In the data rows, 128 means zero.
Some points, one per row:
[103 129 156  89 162 103 214 109 117   0]
[146  33 153 111 159 200 108 172  91  46]
[136 197  95 187  91 140  64 114 164 255]
[131 113 126 107 133 144 174 123 137 118]
[129 221 154  95 134  91 172  74  97 127]
[130  84 118 154 102 152  46 130 142 212]
[130 131 155  53 145  83 180  88 126  64]
[153   0 178 108 155 219 123 175  92  57]
[132 130 134 115 131 144 148 147 134 113]
[141  73 109 154 161 195 109 165 105 152]
[120 255 116  81 129  14 172  95 148 138]
[139  10 136 121 132 163 113 143  92  93]
[110 183  86 166  89  70  69 106 186 247]
[123  23 119 153 127 178  81 170 105 127]
[140  98 145 121 142 147 147 138  97 114]
[136  86 140 156 119 193  76 156 115 164]
11 more points follow, each with its number after it:
[147  35 186 114 160 241 177 187  49  17] 0
[151  95 131 171 125 206  88 162 124 181] 1
[125 170 105 177  84 116 101 115 131 183] 2
[149 170 140  71 145  79 175 109 142  58] 3
[137  77 117 181 109 157  58 166  97 191] 4
[133  84 126 150 131 179 117 154 123 105] 5
[133 117 121 170  98 161  52 141 129 201] 6
[121 120 124 117 145  95 141 130 135 133] 7
[109 149 115 145  92  92 115 108 126 164] 8
[129 189 159 120 121 126 175 116 103 104] 9
[129 142 112 115 151 115 153 128 128 156] 10
Which of these numbered points is nearest to each point below, ignoring the 2 directions in which the first points spread most? Its number follows each.
[111 255 117 102 112  59 181 105 176 130] > 5
[135  71 136 156 117 196  79 159 106 154] > 6
[155  94 158  60 178 124 195 121 116   0] > 3
[143 155 104 121 165  96 158  94 138 133] > 10
[113 219 109 104 124  68 170 120 167  99] > 5
[134 124 171  88 151 120 181 118 110  48] > 6
Now 11 new points, numbered from 0 again:
[148 218 153  62 168  62 221  70 112  39] 0
[133 127 118 130 121 130  97 109 140 187] 1
[113 215 132 103 127  47 202  90 113  76] 2
[132 168 135 109 144 141 112 127 179 145] 3
[148  97 124 109 196 140 169 129 114  77] 4
[117 224  98 135  99  37 112  92 180 227] 5
[111 213 107 177  81 116 101 109 149 198] 6
[128 172 125 138 108 115 107 118 140 190] 7
[114   2 108 216 120 217  40 178 116 153] 8
[129 141 101 139 118 116 114 144 138 205] 9
[101 152 105 141  73 107 123 100 135 188] 10
Which of these numbered points is nearest to each point below, ignoring the 2 directions in which the first points spread most? Its number follows each.
[107 173 106 198  89 161  89 137 158 196] > 6
[112  88 186  74 181 140 217 137  89   0] > 7
[119 243  91 154  89  94  82  86 200 237] > 3
[137 132  95 170 100 118  88 152 140 226] > 9
[120 181 103 114 118  54 125 120 168 136] > 5
[115 125 111 185  89 118  86 129 103 180] > 2
